[[ 0.34 -5.18 -8.71]
 [-0.23  0.26  0.95]
 [ 0.17 -0.54 -2.47]
 [-0.73  0.00  3.78]
 [-0.53  0.00  2.14]]
:
[[ 0.34 -5.18]
 [-0.23  0.26]]

[[-5.95  2.06]
 [-0.90 -7.56]
 [-4.86  6.97]
 [-6.71  2.69]
 [ 3.45  0.64]]
:
[[-5.95  2.06]
 [-0.90 -7.56]]

[[3.79 3.41 3.94]
 [4.56 4.69 4.23]
 [2.86 5.45 4.15]
 [6.58 6.14 2.65]]
:
[[3.79 3.41]
 [4.56 4.69]]

[[-5.34 -4.18  0.29]
 [-6.47 -4.55  0.18]
 [-2.94  0.55 -0.66]]
:
[[-5.34 -4.18]
 [-6.47 -4.55]]

[[-5.43  4.18 -0.40 -0.44]
 [ 2.00  4.18 -0.40 -4.59]
 [-2.05  4.76  5.82 -4.59]
 [ 2.00  4.18  8.02 -4.59]
 [ 2.00 -1.75  0.58  6.83]]
:
[[-5.43  4.18]
 [ 2.00  4.18]]

[[ 3.95 -0.17  1.41  5.76  4.18]
 [ 6.70 -4.00 -0.29  1.64  3.53]
 [ 4.15 -0.89  0.53  3.45  4.05]
 [-3.17  3.22  1.36 -3.76 -1.20]]
:
[[ 3.95 -0.17]
 [ 6.70 -4.00]]
---
[[ 2.81  0.62  0.34]
 [-2.39  3.25 -2.42]
 [ 7.40 -1.71  5.83]]
:
[[ 0.62  0.34]
 [ 3.25 -2.42]]

[[ 4.89  1.50 -0.27  5.57]
 [ 4.45  1.01 -0.11  5.05]
 [-3.06 -6.07  0.68 -3.58]
 [ 5.73  2.31 -0.35  6.37]]
:
[[ 1.50 -0.27]
 [ 1.01 -0.11]]

[[-2.73 -2.31  4.18  3.73]
 [-4.37  3.74  2.22  3.53]
 [-0.40  2.79 -6.76 -5.54]
 [-0.07 -0.23 -0.13 -0.16]
 [-0.58 -1.76  3.25  2.68]]
:
[[-2.31  4.18]
 [ 3.74  2.22]]

[[ 0.01 -3.37  1.13 -2.20  0.23]
 [-1.14 -8.01  3.21 -7.01  1.48]
 [-0.14 -0.81  0.32 -0.61 -0.85]
 [ 0.55  0.87 -0.88  1.45  0.16]
 [ 1.25  7.31 -2.13  5.86 -0.90]]
:
[[-3.37  1.13]
 [-8.01  3.21]]

[[ 0.58 -3.41 -0.74  5.00 -1.02]
 [ 1.27  8.84 -8.59  3.46 -6.91]]
:
[[-3.41 -0.74]
 [ 8.84 -8.59]]

[[-4.07 -7.76  1.35  0.06 -1.36]
 [-3.57 -0.35  7.06  0.21 -3.28]
 [ 7.06 -1.96 -7.21  0.45  4.45]]
:
[[-7.76  1.35]
 [-0.35  7.06]]

[[ 2.46 -2.68 -1.45]
 [ 3.98 -3.12 -5.28]
 [ 3.99 -4.46 -2.62]
 [ 4.06 -1.50 -8.22]]
:
[[-2.68 -1.45]
 [-3.12 -5.28]]
---
[[ 0.11  2.86  0.89 -4.36 -4.39  7.01 -5.50  3.19 -0.26 -0.09 -7.30]
 [ 1.09  1.91  2.48  3.45  2.25 -3.55  6.42 -1.08 -5.41 -0.20  4.53]
 [ 5.97  1.24 -0.36 -3.83 -2.04  2.07 -5.40  1.72  6.48  2.59 -1.01]]
:
[[ 0.11  0.89 -4.39 -5.50 -0.26 -7.30]
 [ 1.09  2.48  2.25  6.42 -5.41  4.53]
 [ 5.97 -0.36 -2.04 -5.40  6.48 -1.01]]

[[ 0.65 -1.03  0.42  3.78]
 [ 1.83  5.57  0.08 -8.79]
 [ 0.88  1.54 -1.72  5.12]
 [-4.05 -2.17  0.77 -0.49]
 [ 4.35  8.20  0.65  3.34]
 [-0.26 -0.18 -0.07  1.40]
 [-3.05 -6.66  0.21  0.12]]
:
[[ 0.65  0.42]
 [ 1.83  0.08]
 [ 0.88 -1.72]
 [-4.05  0.77]
 [ 4.35  0.65]
 [-0.26 -0.07]
 [-3.05  0.21]]

[[-1.90  3.53 -2.59 -2.64 -5.00 -5.27 -0.61 -5.50 -0.55  1.03 -2.71 -0.36
   2.08 -0.05]
 [-3.28  5.49 -3.92 -2.36  1.99  6.38  8.14  8.02  7.37 -8.00 -3.21  1.02
  -8.03  4.11]
 [ 0.25 -6.47  0.26  3.50  1.09  5.96  1.70  1.32 -3.04 -0.35  3.55 -1.29
  -1.33  3.73]]
:
[[-1.90 -2.59 -5.00 -0.61 -0.55 -2.71  2.08]
 [-3.28 -3.92  1.99  8.14  7.37 -3.21 -8.03]
 [ 0.25  0.26  1.09  1.70 -3.04  3.55 -1.33]]

[[ 6.51  0.43 -0.48  3.02 -0.67  4.18 -1.80  1.04  8.82  3.89  0.45  3.00
   4.53]
 [ 3.21  0.14  0.18  1.24 -1.46  5.60 -0.02  4.52  8.21  3.23  2.38 -0.17
   7.42]
 [ 1.68  4.87  4.82  3.64  6.41 -0.74  4.98  0.40 -3.44  1.62  2.52  5.11
  -2.53]
 [ 3.18  0.15  0.21  1.28 -1.41  5.64  0.06  4.58  8.22  3.28  2.44 -0.16
   7.43]
 [ 1.76  4.83  4.76  3.64  6.34 -0.70  4.90  0.38 -3.31  1.65  2.48  5.11
  -2.47]]
:
[[ 6.51 -0.48 -0.67 -1.80  8.82  0.45  4.53]
 [ 3.21  0.18 -1.46 -0.02  8.21  2.38  7.42]
 [ 1.68  4.82  6.41  4.98 -3.44  2.52 -2.53]
 [ 3.18  0.21 -1.41  0.06  8.22  2.44  7.43]
 [ 1.76  4.76  6.34  4.90 -3.31  2.48 -2.47]]

[[-6.96 -8.26 -4.99 -5.69]
 [ 1.50  2.61 -4.72  0.68]]
:
[[-6.96 -4.99]
 [ 1.50 -4.72]]

[[-7.64  7.61 -3.96  7.73 -7.69  7.51  7.79  3.41 -7.51  7.69]
 [-7.80  7.78 -3.66  7.90 -7.85  7.67  7.95  3.67 -7.67  7.85]
 [ 3.60 -3.58  7.83 -3.77  3.67 -3.55 -3.92 -0.45  3.58 -3.79]
 [ 1.57 -1.65  3.42 -1.67  1.53 -1.43 -1.75 -3.00  1.62 -1.64]]
:
[[-7.64 -3.96 -7.69  7.79 -7.51]
 [-7.80 -3.66 -7.85  7.95 -7.67]
 [ 3.60  7.83  3.67 -3.92  3.58]
 [ 1.57  3.42  1.53 -1.75  1.62]]
